In the rows, zero is written as 128.
Each path below is one point turned by a fixed rotation once a step. After each direction that follows a path, write how fast that rotation turns it, in deg/step (0 if it stays still).
Each turn is a multiple of 5 degrees from 10 to 175, or 0.
Each row of a path follows its step; steps can be skipped.

step 2: 149 121 127 115 109 114 111 149 116 124 107 122 120 109 149 146 158 163
 117 113 146 126 109 136 131 136 126 78 140 96 161 101 139 53 145 126
 114 109 129 154 139 89 149 141 134 164 96 126 109 152 108 153 142 112
 120 165 102 138 124 159 137 105 145 130 115 124 138 140 91 121 91
step 6: 138 143 118 144 137 141 124 169 114 117 129 74 127 141 129 139 139 146
 102 117 126 164 97 155 144 139 108 163 152 135 116 103 134 81 139 102
 133 142 126 103 114 116 149 62 136 128 106 136 113 149 121 148 161 151
 111 122 101 123 177 145 149 110 144 127 127 100 106 142 115 100 159
step 8: 109 144 110 148 148 157 106 132 139 136 119 135 109 154 150 145 143 110
 146 94 126 100 102 147 145 125 148 85 122 73 160 86 113 109 158 133 147
 170 134 153 84 119 95 123 116 144 130 158 124 132 113 105 154 125 99
 138 93 163 162 129 104 149 126 138 109 131 118 129 122 144 143
step 10: 111 106 131 154 135 115 114 119 87 97 122 81 142 124 132 105 140 130 107
 110 152 137 141 160 139 123 110 99 132 57 108 125 134 118 132 132 119
 148 127 86 132 121 172 159 117 144 109 123 102 109 116 136 170 136 126
 158 128 145 147 144 131 128 155 150 148 163 117 160 98 96 116
step 11: 132 138 187 118 121 139 111 122 110 146 107 86 146 99 122 125 130 123
 154 120 123 108 143 127 127 119 135 106 135 81 137 108 109 90 128 133
 144 148 118 138 72 141 118 112 136 116 137 135 153 110 99 118 174 156
 97 116 105 159 152 112 138 104 144 139 126 164 133 149 86 89 131
step 14: 145 148 171 146 127 123 105 127 104 139 115 108 124 100 146 132 144 133
 113 84 182 103 134 151 129 142 135 131 172 137 162 133 126 81 148 100
 116 126 156 115 117 125 119 130 108 127 101 155 128 136 99 128 177 158
 153 121 82 124 129 142 112 111 122 155 97 118 112 118 101 100 130
step 15: 140 116 133 142 136 120 99 113 160 124 111 80 131 153 121 148 167 114
 133 92 114 96 153 120 167 127 160 143 152 92 122 122 116 74 118 142 106
 138 170 143 93 114 130 145 102 104 105 147 103 163 142 111 146 111 133
 151 79 114 143 130 145 122 114 139 125 120 125 164 118 140 119
step 16: 127 164 126 166 149 138 160 127 179 141 128 109 135 177 130 149 153 104
 98 89 121 127 135 127 127 123 114 97 129 104 116 130 104 87 176 114 133
 124 155 135 93 120 186 120 152 147 118 128 127 140 137 90 155 128 129
 130 122 161 142 143 116 128 144 101 138 138 141 162 122 111 128
Directions:
126 121 132 130 136 127 130 126 137 139 125 138 131 135 128 129 134 133
 126 132 128 120 138 119 137 126 131 133 138 140 125 130 124 121 136 124
 120 129 125 120 127 118 125 120 133 131 116 126 130 125 130 129 129 128
 133 133 134 127 135 124 127 121 134 137 129 124 123 125 123 136 132 => 35
126 129 130 127 127 129 133 134 125 128 124 128 124 133 137 131 124 134
 135 132 131 129 123 117 124 120 130 135 135 129 133 113 118 131 130 132
 135 123 140 128 129 126 128 136 132 124 128 131 117 129 128 127 132 133
 120 127 125 123 119 122 127 123 135 127 125 135 127 115 121 124 143 => 125
131 140 123 128 133 121 129 136 123 132 131 127 136 128 130 126 139 127
 126 133 126 137 120 129 123 129 131 129 131 135 122 118 126 128 129 135
 115 127 125 140 131 121 132 124 136 138 131 128 125 126 128 117 118 127
 135 137 125 133 126 139 125 135 131 128 137 127 132 128 125 125 131 => 100
135 128 136 122 137 129 130 132 135 133 126 128 128 120 134 134 132 132
 131 127 127 130 121 128 127 132 138 128 134 132 133 127 132 116 133 128
 127 128 120 126 122 132 136 132 132 114 133 117 129 127 127 138 124 121
 122 115 128 133 130 130 124 130 135 113 135 132 124 128 132 128 125 => 155
138 128 117 115 131 129 123 137 123 124 127 135 131 130 136 133 118 130
 135 135 118 128 121 129 129 126 124 127 122 123 128 135 127 124 137 130
 139 136 128 132 140 121 137 117 128 131 123 128 128 136 126 135 127 131
 123 129 129 125 129 127 125 123 129 131 133 118 129 125 131 135 126 => 20

step 2: 141 133 143 162 126 123 132 96 140 102 123 109 108 99 142 95 138 100 147
 139 80 131 147 166 137 124 133 139 139 115 97 137 167 112 77 101 157
 189 139 190 142 128 156 168 136 177 140 111 130 143 121 123 185 167 108
 111 157 153 150 158 132 100 130 119 135 123 147 130 154 133 155
step 3: 111 117 158 87 119 103 132 115 115 123 113 135 117 165 157 114 108 127
 94 150 117 99 124 141 58 115 102 119 143 88 116 147 173 106 118 109 139
 145 98 156 148 167 113 164 127 92 126 164 111 167 113 138 130 119 158
 138 176 126 159 148 174 160 140 155 128 111 168 99 123 108 106
step 5: 118 98 112 144 129 103 151 110 172 128 135 152 142 141 126 107 124 110
 138 169 138 88 102 125 139 151 105 156 118 71 98 109 135 105 134 132
 160 163 98 159 84 145 106 151 159 159 98 146 141 115 110 186 119 163 82
 123 148 134 83 147 128 108 119 93 110 90 123 160 133 105 117
step 10: 133 146 166 139 174 147 128 88 149 133 144 155 120 140 106 79 76 89 96
 162 133 127 97 96 166 126 130 157 83 111 137 117 124 148 112 140 189
 105 97 160 117 140 158 136 106 124 120 145 144 161 139 120 87 144 132
 147 154 179 154 125 117 117 110 113 120 105 140 125 115 103 96
step 11: 144 129 152 121 120 97 116 102 134 159 117 103 176 109 96 107 121 117
 133 107 87 148 144 126 163 115 123 150 90 127 106 95 154 122 110 129
 124 142 137 122 154 66 111 110 103 155 120 126 117 189 108 168 105 119
 134 149 159 128 120 165 200 129 108 162 86 133 126 136 103 97 114
step 13: 114 124 163 155 139 118 162 121 122 104 134 155 148 126 128 104 117 64
 78 155 134 159 134 138 138 63 112 110 129 122 124 138 127 79 125 114
 115 99 129 174 116 181 114 140 125 138 98 67 121 171 99 127 134 148 141
 113 146 171 144 164 132 136 133 133 100 138 124 105 115 125 170
step 14: 148 126 118 146 136 109 98 120 96 110 122 90 124 140 162 79 72 51 138 99
 147 137 127 126 110 141 109 119 129 98 79 141 153 131 134 135 119 152
 128 153 109 128 143 151 151 154 99 143 115 152 130 167 137 97 113 169
 117 95 137 123 177 99 135 159 105 141 157 95 110 120 157
step 16: 112 85 180 149 183 118 175 172 117 136 103 146 146 142 141 123 147 96
 127 126 159 155 130 124 137 100 123 127 106 105 116 94 112 104 108 86
 130 136 104 125 139 131 77 110 124 133 82 162 138 179 128 184 116 110
 110 125 137 100 102 136 138 138 150 150 119 132 98 165 143 109 103
Directions:
125 122 124 134 124 128 130 115 122 126 134 128 121 130 123 124 137 126
 121 134 117 135 137 120 136 129 119 129 125 117 137 130 124 126 125 135
 134 127 127 141 123 134 123 119 128 116 132 127 130 124 127 132 132 124
 125 126 135 126 130 124 126 132 121 120 129 123 123 127 135 133 126 => 140
142 127 122 120 127 127 137 119 124 128 128 122 126 119 124 136 132 143
 123 135 131 127 117 131 130 122 121 129 127 118 118 127 128 134 137 120
 131 128 118 123 134 132 137 128 124 128 131 132 130 122 129 127 125 130
 117 127 129 127 124 128 121 131 121 130 124 127 123 121 127 121 129 => 25
119 130 119 125 129 127 125 117 127 124 133 132 133 134 134 133 124 119
 130 133 136 122 124 117 131 122 127 131 132 126 131 130 130 131 127 125
 125 128 121 119 116 128 129 123 127 125 140 116 126 129 130 127 134 124
 130 130 124 132 114 131 127 126 137 136 122 125 131 124 140 122 136 => 80
125 124 133 127 127 127 130 133 143 126 124 127 126 128 127 142 130 125
 122 130 129 130 118 135 127 126 120 132 128 121 133 132 128 118 117 133
 130 131 130 133 124 128 132 122 134 134 132 131 134 126 124 125 117 139
 134 127 129 144 129 119 121 123 130 132 118 120 131 126 129 133 126 => 140
142 119 129 125 126 132 122 120 134 133 124 128 122 137 141 127 129 125
 130 130 139 118 127 131 130 131 127 124 132 126 115 136 126 128 132 130
 130 129 125 127 123 132 114 118 131 126 136 138 136 134 133 133 129 123
 132 134 130 133 132 125 128 123 129 120 133 135 127 134 123 125 123 => 160
129 137 127 126 135 124 136 123 125 126 131 135 124 129 124 127 131 119
 122 115 135 122 126 141 122 123 133 126 125 119 134 129 123 132 131 119
 133 126 131 131 124 130 137 136 127 123 132 123 137 135 130 127 129 117
 121 133 132 139 136 130 135 125 131 128 135 123 128 126 126 140 125 => 100

step 1: 152 141 150 139 147 134 152 67 126 100 108 131 94 121 138 93 133 134 133
 156 105 117 113 181 112 110 137 123 152 126 124 136 166 94 79 177 116
 128 136 149 128 86 106 108 103 137 155 162 146 146 145 158 140 89 126
 171 116 148 109 106 157 104 97 154 112 116 127 142 161 161 141
step 4: 119 98 161 120 147 123 128 110 123 124 136 145 106 106 149 102 79 96 176
 101 89 122 77 187 100 120 127 120 133 92 122 123 141 152 124 126 117
 125 112 166 151 109 149 129 140 125 115 156 129 119 145 83 113 175 122
 161 168 130 111 160 155 128 120 134 150 136 84 157 159 159 107
step 5: 91 100 132 178 130 136 154 96 142 146 134 176 159 127 126 149 149 114
 125 151 131 117 157 143 140 104 141 139 98 109 121 161 129 84 142 126
 94 115 129 132 119 76 135 123 132 155 136 161 176 104 110 116 129 184
 134 179 135 143 71 87 133 144 120 148 131 99 131 121 158 131 145
step 6: 135 106 70 148 104 119 112 118 103 128 83 167 140 147 110 125 107 83 106
 149 99 112 107 156 153 134 128 117 177 101 126 87 140 129 108 176 123
 139 136 138 139 153 154 124 152 123 112 170 142 106 120 129 150 118 152
 200 134 126 129 119 150 115 158 125 126 121 105 158 153 171 114
step 10: 116 114 166 109 132 119 141 102 140 83 141 146 121 128 148 134 122 100
 155 199 128 152 114 155 151 122 138 93 131 128 126 143 152 138 154 126
 124 140 127 178 148 121 133 133 114 127 106 145 157 134 125 129 156 162
 140 181 165 152 98 162 134 135 126 100 165 155 96 116 150 197 153
step 12: 125 137 116 150 129 106 117 96 118 111 96 145 154 137 170 148 152 135
 124 140 141 112 125 140 126 172 154 96 150 112 143 139 145 92 115 203
 115 110 142 172 111 130 142 139 117 139 123 195 123 114 123 139 157 133
 146 144 115 150 152 131 135 92 99 127 161 114 81 171 164 161 132
step 13: 149 135 119 79 142 158 141 91 157 78 111 162 121 150 171 145 126 120 124
 132 90 142 143 181 138 124 146 157 139 154 161 134 131 151 66 151 151
 134 129 140 110 102 116 127 111 108 124 156 138 98 133 104 109 126 153
 168 160 140 71 111 126 160 121 106 127 125 105 135 134 107 95
step 15: 112 109 125 95 125 152 118 113 122 122 148 154 99 107 135 118 100 102
 142 119 151 141 151 178 73 122 166 104 175 79 134 141 90 135 119 139
 155 103 150 125 128 104 145 126 104 166 128 149 135 136 107 143 93 160
 158 196 140 133 110 107 125 99 146 113 159 130 107 149 166 139 120
Directions:
130 128 136 135 132 129 118 137 126 131 130 121 135 127 128 130 135 138
 137 114 126 123 132 136 123 134 137 122 126 129 126 130 135 129 128 134
 132 124 121 129 133 119 137 128 125 136 129 134 135 136 132 127 127 122
 134 131 128 126 125 120 131 127 127 139 130 122 130 134 130 119 138 => 100
133 124 127 133 122 126 127 124 127 120 140 130 125 125 126 132 132 121
 134 117 126 120 130 124 129 135 134 135 135 124 125 121 125 154 128 123
 134 132 133 119 138 127 121 128 132 125 128 132 129 125 124 131 128 130
 135 130 132 129 133 127 129 130 127 126 134 125 119 131 125 125 122 => 170
133 130 117 118 130 128 124 134 131 117 129 121 132 129 136 136 134 128
 133 126 128 131 127 115 132 130 129 129 135 132 137 134 127 131 122 129
 134 115 125 137 123 130 124 126 123 131 130 131 130 135 127 141 122 128
 128 123 126 131 122 137 122 135 123 122 129 127 125 127 135 137 139 => 25
124 127 123 142 125 126 122 133 138 121 135 127 132 120 135 138 126 117
 128 125 129 129 127 126 134 121 122 125 127 132 117 137 133 117 132 132
 131 129 124 128 126 129 124 130 139 123 120 132 123 127 138 118 127 133
 120 128 131 129 130 127 128 130 130 126 129 126 113 133 129 122 133 => 55
145 127 127 135 129 134 122 132 127 131 129 125 132 125 129 128 127 133
 130 129 131 127 124 123 125 136 128 132 121 133 132 124 125 127 136 121
 112 126 129 129 124 131 135 129 133 122 120 132 126 115 134 137 115 138
 129 125 129 134 121 129 132 125 120 136 124 137 127 131 128 125 121 => 155
124 130 124 126 137 117 121 131 118 138 125 134 130 120 128 123 136 121
 125 124 122 127 137 119 139 130 129 140 120 131 120 126 123 126 130 130
 131 131 126 133 125 140 121 132 129 128 128 133 138 130 128 126 123 124
 135 136 137 129 128 126 128 126 126 127 118 131 136 119 128 123 130 => 130

step 4: 107 140 144 132 171 142 125 134 106 142 128 154 169 101 120 94 115 99
 152 117 143 155 165 104 115 134 92 145 138 130 137 143 120 165 139 114
 188 132 98 93 119 96 151 128 151 151 75 114 142 173 129 113 165 128 101
 161 165 160 126 113 118 121 100 146 192 133 111 124 142 93 123
step 5: 126 93 139 122 128 154 140 172 94 127 191 172 117 135 141 94 135 81 161
 117 103 145 126 141 136 108 63 107 111 150 120 147 106 109 72 130 113
 153 103 174 144 143 127 118 82 94 101 113 105 134 116 125 168 145 92
 133 106 138 136 111 117 117 149 128 134 154 130 139 135 121 155
step 7: 128 139 153 128 157 118 102 130 115 136 156 86 139 94 150 111 103 120
 128 128 149 145 122 139 152 115 127 105 114 129 128 98 148 144 112 123
 177 142 98 133 150 112 121 137 87 141 118 164 133 129 131 146 65 157 78
 132 150 170 62 95 127 105 79 86 110 141 155 90 107 119 139
step 8: 114 136 151 98 180 112 118 110 152 162 135 117 172 97 130 143 137 92 101
 114 137 130 78 123 152 161 109 119 126 166 109 160 104 126 121 148 116
 152 132 104 116 137 143 100 133 141 141 161 146 132 119 133 170 169 109
 144 100 152 133 96 127 113 111 154 177 168 140 151 115 79 181
step 11: 120 110 146 90 151 150 99 107 147 103 126 99 181 83 157 121 132 107 148
 130 110 98 112 93 120 124 92 132 87 123 144 110 129 124 136 117 174 197
 143 125 120 120 77 119 129 118 121 90 103 91 131 180 114 130 153 93 164
 152 129 124 113 112 121 119 121 142 148 113 122 81 141
step 13: 143 75 79 134 160 131 142 146 133 124 174 132 133 137 114 128 133 137
 140 109 109 135 126 106 134 138 69 140 160 120 93 152 145 128 120 64
 124 147 85 122 134 130 115 113 117 91 94 114 97 142 128 117 148 162 130
 149 104 148 101 90 109 68 103 139 173 138 91 141 148 126 144
step 15: 111 99 147 124 138 141 131 113 81 171 161 137 121 108 106 90 135 103 134
 146 109 128 138 172 152 120 91 120 125 142 140 81 115 131 72 125 155
 159 127 99 139 159 125 102 90 130 135 117 165 123 150 181 91 141 124
 144 146 149 110 161 141 92 119 102 134 156 160 96 143 87 130
step 16: 138 115 152 106 176 115 99 136 132 155 144 118 136 113 159 134 113 110
 125 123 138 121 160 122 146 133 107 128 156 137 119 142 134 109 125 128
 156 185 148 121 161 90 114 162 98 178 162 172 156 150 98 115 164 119
 113 104 142 155 133 79 105 79 124 127 174 143 173 151 162 109 147
Directions:
125 133 133 127 126 128 132 126 134 121 127 122 131 128 133 128 137 135
 119 136 123 123 125 125 135 128 133 124 130 134 122 141 133 133 123 136
 134 130 123 120 112 130 118 122 124 132 137 139 130 129 129 130 132 133
 120 123 132 127 126 134 116 129 135 131 122 121 129 125 129 133 124 => 40
137 134 120 124 125 124 130 126 133 120 125 124 127 128 127 120 132 130
 125 127 123 132 140 132 129 138 125 123 135 114 127 132 129 125 124 112
 125 127 132 131 134 129 128 126 125 121 126 132 125 129 127 121 128 136
 121 121 120 129 141 125 133 125 128 132 112 123 125 123 129 133 130 => 95
130 132 131 124 145 121 133 137 138 127 123 132 122 121 123 128 130 130
 120 119 130 126 128 137 126 135 127 131 130 138 132 135 132 120 127 128
 134 128 129 127 123 132 129 129 137 120 119 125 133 132 129 124 131 115
 125 120 132 130 121 127 130 126 120 124 130 121 138 125 127 131 136 => 85
121 119 130 134 125 124 125 118 123 129 118 129 132 122 131 127 136 130
 130 127 129 134 140 136 122 126 125 126 136 133 130 133 137 124 132 127
 129 123 126 124 124 133 138 126 126 133 131 129 112 126 135 137 118 124
 120 141 126 133 133 126 129 130 126 121 133 120 133 128 131 135 129 => 130
134 124 127 128 131 131 128 133 128 127 116 140 124 137 130 123 122 122
 128 128 124 129 119 124 126 135 122 137 126 132 115 134 137 133 116 134
 126 127 131 120 132 131 130 145 132 136 123 131 120 135 127 125 133 131
 130 135 117 132 135 122 119 125 130 129 127 127 129 128 125 128 127 => 90
138 123 125 127 123 126 126 134 127 130 125 120 124 120 126 123 137 127
 139 126 116 123 126 130 130 127 129 120 124 136 128 120 126 125 120 130
 123 128 126 138 126 127 122 133 122 122 125 128 122 128 129 124 126 135
 134 127 137 130 126 124 114 130 118 113 129 127 128 133 122 138 124 => 175

step 0: 131 155 64 156 93 132 118 103 138 112 141 120 144 127 112 103 163 107 69
 141 125 123 134 150 115 110 100 150 133 135 99 122 99 98 141 157 136 95
 156 136 168 116 167 148 103 129 142 105 155 154 91 138 155 119 88 107
 107 106 101 78 148 130 119 128 138 123 138 87 140 126 115
step 3: 107 156 87 105 95 136 94 111 144 130 106 118 149 146 140 145 115 129 89
 178 135 99 156 116 115 105 93 146 176 164 129 121 125 111 146 129 112
 98 118 167 133 112 124 164 111 134 103 112 159 152 95 73 143 116 134
 132 102 150 141 142 103 163 110 119 101 96 150 156 158 127 147
step 4: 136 115 123 136 148 117 124 130 168 107 143 101 142 152 185 127 122 162
 103 133 99 170 118 128 157 103 115 124 107 153 110 126 153 98 115 132
 137 134 150 126 142 186 135 141 124 127 86 134 125 114 123 132 128 95
 135 182 104 103 85 85 131 115 110 114 178 119 146 177 97 119 155
step 5: 105 120 159 188 147 109 127 120 154 83 127 183 128 133 116 133 100 89
 106 131 133 150 145 82 104 146 166 94 125 140 148 154 98 107 136 105
 147 139 139 112 119 136 110 140 161 131 121 146 133 165 121 144 132 109
 145 103 167 88 126 167 158 143 102 129 162 110 110 153 103 148 104
step 6: 153 158 144 131 150 139 84 147 127 170 123 164 117 119 124 126 139 107
 113 123 129 87 149 120 146 91 135 115 140 185 109 109 132 179 144 101
 128 86 111 161 157 141 98 152 122 140 130 112 118 136 106 161 146 120
 122 124 115 148 146 195 109 187 130 91 114 132 136 138 124 136 151
step 7: 142 148 74 126 127 163 144 168 109 101 122 116 111 100 162 92 132 140
 109 142 130 119 127 129 99 110 107 158 147 102 81 159 156 110 174 104
 149 114 96 134 139 146 93 126 148 119 89 150 142 106 139 180 133 120
 120 155 105 126 70 97 114 116 128 110 140 139 133 168 133 138 138
step 15: 167 97 105 147 142 151 123 75 125 110 133 133 111 133 114 148 181 139
 139 108 117 134 133 116 64 131 165 113 135 116 174 111 122 138 100 138
 87 97 141 123 110 123 122 149 123 116 120 177 137 123 173 122 116 125
 121 149 98 99 133 94 88 87 127 111 164 128 144 121 106 163 111
step 16: 104 145 151 145 153 114 129 124 124 132 86 110 116 129 159 169 162 92
 158 129 97 136 153 141 62 117 152 129 141 118 104 117 74 123 85 125 146
 118 151 136 131 138 121 109 79 154 119 145 118 142 121 100 128 162 100
 104 105 147 139 140 185 165 132 125 124 132 110 117 138 88 111
Directions:
135 124 127 125 135 122 118 122 120 124 127 130 131 127 141 127 127 134
 126 120 130 127 135 129 131 127 128 136 138 118 130 129 117 126 129 132
 133 129 130 128 127 133 126 132 127 141 126 124 128 128 127 122 125 120
 135 120 123 126 127 111 139 129 133 133 135 132 137 130 135 126 126 => 90
119 133 124 124 128 130 128 132 137 133 131 125 135 120 136 122 126 121
 132 123 126 126 123 135 123 120 122 138 121 129 111 123 125 130 124 136
 127 124 126 130 130 122 127 122 130 137 124 124 139 125 120 126 119 133
 132 135 131 125 118 124 126 139 129 129 126 126 133 129 123 132 123 => 110
128 119 128 130 133 121 130 119 134 128 131 130 133 127 122 116 138 126
 124 123 122 118 126 130 133 122 113 130 124 134 132 127 128 127 131 127
 136 128 120 128 126 129 124 138 124 129 127 127 135 130 122 120 132 132
 131 130 126 118 142 135 126 126 140 124 124 126 124 125 138 129 137 => 130
126 127 132 129 137 136 125 136 135 129 125 131 130 137 130 131 128 125
 131 129 130 124 133 130 135 122 130 131 130 131 127 125 114 136 128 125
 132 138 132 114 129 134 120 119 123 124 127 136 119 137 130 127 129 136
 129 126 139 127 134 128 127 126 135 126 119 118 135 127 128 134 116 => 100
125 131 126 116 138 127 126 137 125 125 134 127 126 136 131 130 141 141
 123 120 121 127 122 134 122 128 128 125 124 132 129 127 134 120 124 127
 140 131 126 125 136 134 126 119 124 123 125 126 131 129 120 136 133 130
 124 127 131 127 123 129 139 132 120 132 129 137 120 121 133 124 121 => 155
121 144 131 136 129 131 128 123 133 125 129 115 126 120 132 131 123 133
 124 126 130 126 136 134 130 121 117 127 125 125 123 135 130 129 130 120
 122 136 126 123 133 129 129 117 120 134 136 134 122 123 131 128 126 125
 127 134 121 127 137 129 131 123 122 126 139 132 123 130 138 130 129 => 115
